In the rows, 128 means zero.
Rotation paths and how fast each direction turns (degrees a step)
Each turn is a multiple of 5 degrees from 10 to 175, or 0.
Each row of a path follows its step; steps can be skipped.
Rotation 1:
step 0: [135 135 132 125 125 136 121 114 125 144 115 133 126 122 131 130 135 134
 127 129 122 116 131 123 128 134 129 131 122 132 142 133 138 122 119 116
 123]
step 1: [117 128 123 134 119 139 123 121 145 136 120 133 120 137 135 117 128 133
 124 134 135 131 116 126 122 123 135 132 128 128 137 126 124 130 138 134
 117]
step 2: [114 125 122 124 149 136 119 128 130 140 121 130 126 138 132 129 134 137
 126 127 134 123 137 120 132 137 137 130 121 134 126 131 126 127 123 115
 134]
step 3: [137 137 129 130 130 130 130 113 132 147 129 128 128 124 128 126 123 139
 135 132 134 128 126 129 124 122 137 128 129 143 142 135 125 142 124 130
 119]
step 4: [111 138 122 120 126 135 124 123 134 118 123 137 122 142 128 122 121 138
 135 127 142 127 129 130 123 123 136 131 127 138 120 131 126 118 129 125
 121]
step 5: [123 133 135 122 148 128 116 134 123 148 130 123 121 124 132 131 128 140
 138 134 131 132 123 132 134 119 131 121 122 134 120 131 136 131 124 127
 126]
step 6: [131 135 131 134 127 121 134 109 126 124 120 141 132 133 133 125 130 143
 145 138 131 124 125 140 127 119 124 135 126 135 133 133 134 126 126 124
 125]
step 7: [112 139 133 120 119 135 114 122 128 132 120 121 122 139 131 126 128 135
 127 125 124 134 117 129 126 120 129 117 121 128 125 128 141 116 123 130
 133]
step 8: [127 122 127 126 135 123 118 134 131 146 125 141 135 135 136 125 131 143
 128 138 130 119 123 138 137 126 120 131 125 126 135 121 141 132 133 124
 129]
step 9: [121 134 136 136 121 131 127 104 122 130 116 132 126 139 129 128 127 136
 131 126 118 121 114 126 133 137 140 132 125 126 135 127 128 133 120 122
 128]
Directions:
[123 126 129 122 130 135 133 127 125 127 132 128 127 132 126 130 132 127
 126 127 125 129 127 124 129 127 129 125 126 130 126 130 130 126 128 127
 131]
140
[128 129 129 127 127 128 129 126 130 135 131 123 125 124 128 129 131 127
 126 127 129 129 122 128 127 126 126 131 129 131 126 126 130 132 131 135
 130]
160
Rotation 2:
step 0: [130 126 125 122 115 114 120 129 121 108 133 132 130 130 127 115 122 127
 133 130 128 126 130 119 128 131 143 131 115 134 133 132 135 116 119 115
 113]
step 1: [124 128 118 132 118 130 122 126 138 128 137 132 144 121 123 133 134 129
 136 132 133 137 140 122 124 141 128 118 125 116 142 130 123 104 124 123
 134]
step 2: [135 128 128 134 131 129 119 127 119 125 117 123 127 127 107 127 129 137
 123 127 136 146 124 112 130 133 138 132 138 121 141 128 133 122 142 118
 124]
step 3: [134 140 143 127 124 134 121 125 124 133 138 142 126 131 135 121 128 146
 131 121 118 136 127 124 128 122 132 125 141 112 123 136 130 115 133 121
 141]
step 4: [126 128 133 131 117 121 125 128 118 129 138 116 139 120 126 129 111 115
 129 120 124 131 133 117 133 106 134 126 138 122 118 134 131 129 138 116
 121]
step 5: [108 122 129 119 127 123 127 116 129 120 130 137 123 140 130 127 125 125
 138 119 130 124 146 123 128 130 133 117 124 126 121 139 140 123 130 110
 128]
step 6: [128 114 127 128 129 136 123 112 122 137 126 113 140 124 120 124 130 122
 125 125 139 132 140 125 121 126 138 113 124 133 127 133 127 107 125 133
 133]
step 7: [130 137 133 124 124 131 122 117 116 126 119 141 117 127 125 112 121 127
 122 123 136 137 131 119 138 140 141 122 127 143 134 119 117 119 134 120
 129]
step 8: [134 143 120 134 114 136 120 124 121 124 139 124 127 126 140 118 128 130
 131 133 125 131 113 110 117 122 128 111 130 125 130 131 122 114 120 124
 130]
step 9: [123 132 134 126 115 128 130 134 125 129 139 122 130 121 120 131 115 130
 132 133 128 146 130 117 137 133 117 118 124 131 138 134 134 130 134 108
 114]
Directions:
[122 131 122 129 123 123 128 128 132 124 128 128 131 125 130 131 127 125
 131 126 124 125 126 125 128 127 127 126 128 129 128 129 127 129 126 124
 126]
90
[128 125 131 127 128 122 127 130 127 124 124 130 128 130 131 127 125 131
 126 125 125 132 128 129 133 132 127 128 126 134 131 132 130 130 131 128
 127]
160
